The rows of M fall into a few groups, and each row is roughly a mix of its group's hidden directions.
M:
[[-0.33 -1.57  3.05  1.42  2.95  3.43 -4.02  1.05 -3.25  0.03]
 [ 4.13 -3.38  0.51 -1.18  2.26  4.34  1.51  2.10 -0.59 -1.03]
 [ 2.75 -2.56  0.13 -1.85  2.78  3.26  3.87  0.90 -2.03 -2.54]
 [ 3.15  3.97 -3.34  0.20 -0.35 -0.25  2.91  0.17  4.04  0.54]
 [-1.75 -0.06  1.12 -3.48 -1.07 -1.69  5.89  0.56  0.72 -2.50]
 [-2.10  0.97 -0.32  1.76 -2.97 -2.20 -5.67  0.28  2.13  1.80]
 [ 0.01 -0.46 -1.50  3.33 -0.16  1.25 -6.12  0.92  0.60  2.90]
 [ 0.97  0.81 -0.16  1.75 -1.38  0.16 -7.18  0.66  1.52  1.15]
 [-1.83 -0.01 -1.72 -2.09  0.24 -2.02  5.25 -0.67  1.05 -4.29]
 [ 0.13  1.16 -1.69  2.68  2.10  1.41 -6.44 -0.35 -1.23 -1.13]
 [-4.84  1.07 -1.52  4.00  1.31  0.64 -0.17 -1.79 -0.58 -3.70]
 [ 0.98 -4.12 -2.02 -1.27 -0.85 -0.65  4.58  1.75  2.88  2.26]
 [-1.88  5.69 -2.66  0.01 -0.36 -1.67  0.84 -2.52  2.71 -1.41]
 [ 0.35  2.50  1.23  2.87  0.62  1.02 -6.30 -0.87  0.42  2.02]
 [ 0.08  1.21 -3.22  0.68 -4.91 -1.05  2.41  0.81  4.18  0.88]
 [-1.07 -6.42  3.14 -0.75  1.32 -0.15 -0.67  0.92 -2.43  0.66]
 [-2.75 -0.56  0.09  3.68  3.13  2.30 -3.05 -0.76 -2.82 -2.81]
 [ 1.05  5.96 -2.89  0.91 -1.62 -0.16  1.10 -0.67  3.43 -0.65]
 [ 3.39  3.32 -2.71 -0.63 -0.99 -0.63  3.67  0.56  4.07  0.51]
 [ 1.34 -3.03  3.63  0.43  1.63  2.08 -3.32  1.89 -3.16  2.52]
 [ 2.69 -2.71  0.34 -2.10  2.60  3.25  3.76  1.44 -1.43 -2.74]
 [-2.69  3.09 -1.90 -0.43 -1.29 -0.88  4.44 -1.80  1.96 -3.53]
 [-0.46 -1.77  2.82  1.33  3.29  3.30 -3.77  1.03 -3.47 -0.37]
 [-4.17  1.50  2.63  1.15 -3.51  0.19 -4.05 -0.72 -0.99 -2.04]
 [-2.40  1.75 -0.67  2.11 -3.02 -2.38 -5.04 -0.63  1.52  2.38]
 [ 1.66 -1.08  1.20 -2.71  2.49  0.92  5.87  0.26 -1.01 -2.62]
 [-2.28 -4.10  4.57 -3.90  0.23  0.75  0.39  1.22 -1.37 -0.13]
 [-0.47  1.18 -0.01  4.23  0.75 -0.97 -4.48 -2.72  0.18  3.71]
 [ 1.69  6.28 -2.40 -0.11 -1.20  0.57  1.94 -0.34  2.71 -1.09]
 [ 2.36  5.00 -2.93 -0.07 -0.79 -0.30  2.86 -0.24  3.75 -0.19]
 [ 0.27  0.37 -0.22  4.75  0.16  1.56 -5.77 -1.06 -1.13  1.14]
 [ 1.76 -0.39  2.61  1.32  1.09  2.26 -5.49  0.94 -1.65  3.22]
 [-3.66 -0.98  0.92 -1.36  2.61  0.76  3.66  0.35 -1.11 -4.80]
 [-1.80  1.46 -0.22  1.69 -3.23 -2.02 -5.47  0.03  2.22  2.13]
 [-3.15 -0.38  4.88 -2.66  1.95  1.04 -1.21 -0.65 -3.13 -2.19]
 [ 3.44  5.13 -3.63  1.50 -0.07 -0.45  0.05 -0.58  2.77  0.66]
 [-3.80 -0.16 -3.27  4.36  0.61  1.13 -0.11 -1.46 -0.08 -3.79]
 [ 0.58  0.40  0.72  4.20  0.44  1.37 -6.08 -0.85 -1.24  1.49]
 [ 2.19 -1.75  0.65 -1.89  3.40  2.46  4.90  0.43 -1.52 -2.51]
 [-2.28 -4.30  4.24 -4.17  0.19  0.26  0.07  1.04 -1.32  0.47]
 [ 2.93 -1.69  1.52 -2.82  2.11  2.07  5.17  1.46  0.04 -1.71]
 [ 1.67 -1.85  1.13 -2.71  2.02  1.16  5.94  0.35 -1.03 -2.34]
 [-1.67  0.58 -0.11 -3.82  0.03 -1.31  5.88  0.34  1.32 -2.53]
 [-1.75  6.19  1.26 -0.90  2.80  1.20 -2.20 -1.62  0.06 -1.29]
 [ 1.23  6.75  0.57 -0.27  2.34  1.00 -1.50 -1.49  0.01 -1.96]
 [ 1.99  5.99  1.70 -1.95  3.12  0.97  0.00 -0.90  0.99 -1.78]
 [-2.62 -1.25  0.19 -1.57  0.79 -0.23  4.70  0.07  0.55 -5.31]
 [-1.46 -7.19  0.33  0.27 -0.49 -0.31  0.30  1.16 -1.97  1.63]
 [ 1.11  3.17 -2.28  1.99 -3.17 -1.98 -2.24 -1.71  3.93  2.11]
 [-0.80  2.78  0.40  4.07  0.95  0.86 -5.62 -1.92 -0.48  0.05]
 [ 2.85 -2.14 -0.13 -0.29  2.90  3.93 -1.31 -0.59 -2.61 -4.09]
 [-3.44 -4.97  3.93 -1.49 -0.48  0.17 -0.84  0.59 -2.55 -0.45]
 [ 0.19  0.59 -1.35 -3.90 -1.46 -2.10  5.56  0.22  2.42 -1.23]
 [-0.78  6.30  0.57  1.02 -0.75  1.05 -3.60 -1.34 -0.08 -2.02]
 [-3.14 -4.93  4.06 -2.13  0.10  0.47 -0.59  0.75 -2.42 -0.34]
 [-0.20 -0.32  1.39 -3.50 -0.22 -1.40  6.11 -0.44 -0.54 -2.85]
 [ 1.39  3.81 -2.39 -1.24 -2.92 -0.88  3.07  0.35  4.42  0.41]
 [-3.00  2.30 -0.06  0.58 -2.63 -3.92  1.32  0.33  2.37  4.22]
 [ 3.15 -2.13  0.18 -1.33  3.40  3.83  2.92  0.53 -2.04 -2.61]
 [ 2.03 -1.72  2.07 -1.82 -3.02 -0.39 -4.43  2.52  3.32 -1.15]
 [-1.45 -0.85  1.24 -2.88 -2.32 -2.28  6.17  0.30  0.89 -0.02]
 [-3.67 -4.82  3.70 -1.66 -0.93  0.08  0.06  0.56 -2.69 -0.80]
 [-2.65  2.09  0.75 -0.23  0.08 -3.41  5.56 -1.78  0.52  2.05]
 [-1.74 -4.01  2.00 -1.61  2.54  1.24  3.07  1.82 -3.20 -2.36]
 [-0.15  7.16 -0.11  0.37  0.48  0.34 -1.51 -1.84  0.67 -2.10]
 [-1.14  4.70 -4.37  0.33 -1.43 -1.11  1.49 -2.16  2.95 -0.91]
 [-0.29  2.34 -2.40 -0.08 -5.17 -1.06  2.42  0.61  4.10  0.25]
 [-0.59  3.17 -1.54  4.10 -1.09  0.22 -4.51 -2.11  2.56 -0.34]
 [ 1.75 -0.45  1.29 -2.78  2.79  0.74  5.45 -0.07 -1.12 -3.22]
 [ 0.80 -1.66  0.48 -0.11 -3.10  0.11 -6.34  1.95  2.15 -0.56]
 [-1.90 -5.83  0.12 -1.44  0.93 -1.72 -0.31 -0.38 -3.71  2.16]
 [-0.86 -0.11 -3.01  0.56 -5.69 -0.90  2.23  1.07  3.43  1.00]
 [-2.04 -0.25  0.86  2.57  2.00  0.84 -5.48 -1.44 -3.70 -0.42]
 [-1.56  0.71  0.08  1.37 -3.44 -1.90 -5.60  0.44  2.59  1.94]
 [ 1.38 -1.36  1.17 -4.19 -1.86 -2.23  4.33  1.73  0.94  2.91]
 [ 1.29 -1.78 -0.16 -4.16 -0.89  1.58  2.74  3.98  0.22 -3.66]
 [ 1.61 -1.29  3.07  0.83  1.29  2.28 -4.61  1.42 -2.41  3.45]
 [-1.74 -0.08  1.55  0.08 -3.79 -3.98 -0.68  0.61  3.58  3.59]
 [ 3.42 -2.47  0.01 -0.79  3.60  3.88  1.96  0.39 -2.42 -2.45]
 [-1.92  3.45 -3.79 -0.17 -0.74 -1.94  3.10 -2.18  2.37 -2.82]
 [-1.21 -0.09  0.32 -2.35  0.69 -1.15  7.04 -0.45 -1.16 -1.48]
 [ 1.33  0.21  0.29 -3.62 -2.84 -2.91  4.46  0.74  2.14  2.40]
 [-2.66  2.44 -0.05  1.58 -3.17 -3.34 -3.68 -0.76  2.11  2.63]
 [-0.69 -1.00  2.87  1.81  3.03  2.95 -4.86  0.91 -2.56  0.57]
 [ 4.31  4.45 -3.72  0.38  1.54 -0.43  1.06 -0.54  2.14  1.15]
 [-0.46  4.45 -3.49  0.48 -2.74 -2.33  1.70 -2.25  2.91  0.69]
 [ 1.37  1.43  1.73  1.81  0.73  1.44 -5.82  0.10 -0.86  3.84]
 [ 0.78 -2.91  2.42  2.77  1.42  1.98 -5.25  1.01 -1.97  1.11]
 [ 3.02  1.37 -5.09  2.81 -1.74 -0.80 -1.01  0.23  2.44  2.60]
 [ 3.38  4.73 -4.09  2.36  1.58  0.02 -0.60 -1.01  1.37  0.63]
 [-3.58  2.55 -0.48  1.66 -2.95 -3.83 -2.86 -1.26  1.37  2.22]
 [ 1.37  2.97  0.93  2.41 -0.34  0.73 -5.21 -1.02 -0.96  3.89]
 [ 0.39 -0.79 -0.43  4.37  2.91  0.83 -1.74 -4.06 -2.59  2.60]
 [ 2.64 -1.98 -0.93 -1.27  2.32  4.66  0.22  1.21 -2.33 -3.85]
 [ 1.54  1.49  0.41  2.94 -0.62  1.35 -5.48 -0.45 -0.66  3.99]
 [-1.80  1.18 -0.70  2.49 -2.76 -1.90 -5.03 -0.14  1.68  3.40]
 [ 1.47  1.83  3.20 -0.68  5.45  0.77 -0.87 -1.23 -3.01 -2.10]
 [ 0.14  6.14 -3.18  0.87 -1.38  0.20  1.59 -1.02  2.60 -1.19]
 [-0.19  1.63 -2.31 -2.56 -2.17 -2.93  5.09 -0.76  2.69 -0.81]
 [-0.21 -0.86  1.15  4.07  1.29  2.40 -5.47 -0.09 -2.26  1.03]
 [-2.73 -5.33  3.84 -2.73 -0.66  0.25  0.02  1.23 -1.45  0.29]
 [-3.01 -4.19  4.46 -3.22  0.47  0.54 -0.36  0.72 -2.01 -0.31]
 [-0.18  7.12 -0.39  0.80 -0.38  0.61 -1.29 -1.58  0.60 -2.39]
 [-3.67 -4.53  3.98 -2.32 -1.71  0.30  0.01  1.05 -1.61 -0.60]
 [ 1.46 -1.72  1.70 -2.87  1.52  0.71  6.29  0.40 -0.19 -1.85]]
Here is one row of each group, with its name. Which group are the others in?
[ 3.41  2.91 -3.74  0.12  0.69 -0.31  4.47  0.07  2.74  0.25] -> X
[ 2.24 -2.05 -0.52 -3.30  0.50  3.23  2.95  2.97 -1.10 -3.52] -> B
[-0.12  0.35  1.55  3.24  1.72  2.73 -5.66 -0.10 -2.20  1.39] -> W

[ 0.13 -6.58  2.21 -1.23  1.78  0.51 -0.19  1.48 -2.17  1.49] -> X
[-2.14  0.18  4.59 -2.76  2.70  1.64  2.50 -0.11 -1.40 -3.29] -> X
[ 1.82 -0.64 -0.28  0.66 -1.78  1.52 -7.01  1.49  0.97 -0.47] -> B
[-0.63 -0.65 -1.26  3.09 -2.07  1.00 -4.94  0.79  1.34  4.27] -> B
[-0.18 -3.91  1.72  0.99  4.28  1.01 -2.84 -0.25 -3.91  0.44] -> X
[-0.09 -3.37 -0.02 -3.66  0.40 -0.37  5.48  1.78 -0.56 -1.90] -> W
[-0.55 -4.29  3.76 -0.87  3.01  1.57 -0.22  1.95 -3.17 -1.79] -> W
[-3.09  2.92 -1.21  2.37 -2.31 -2.46 -4.31 -1.05  0.97  2.23] -> B
[-1.16  1.58 -2.49  2.72  2.64  1.04 -3.89 -2.28 -3.50 -2.02] -> B
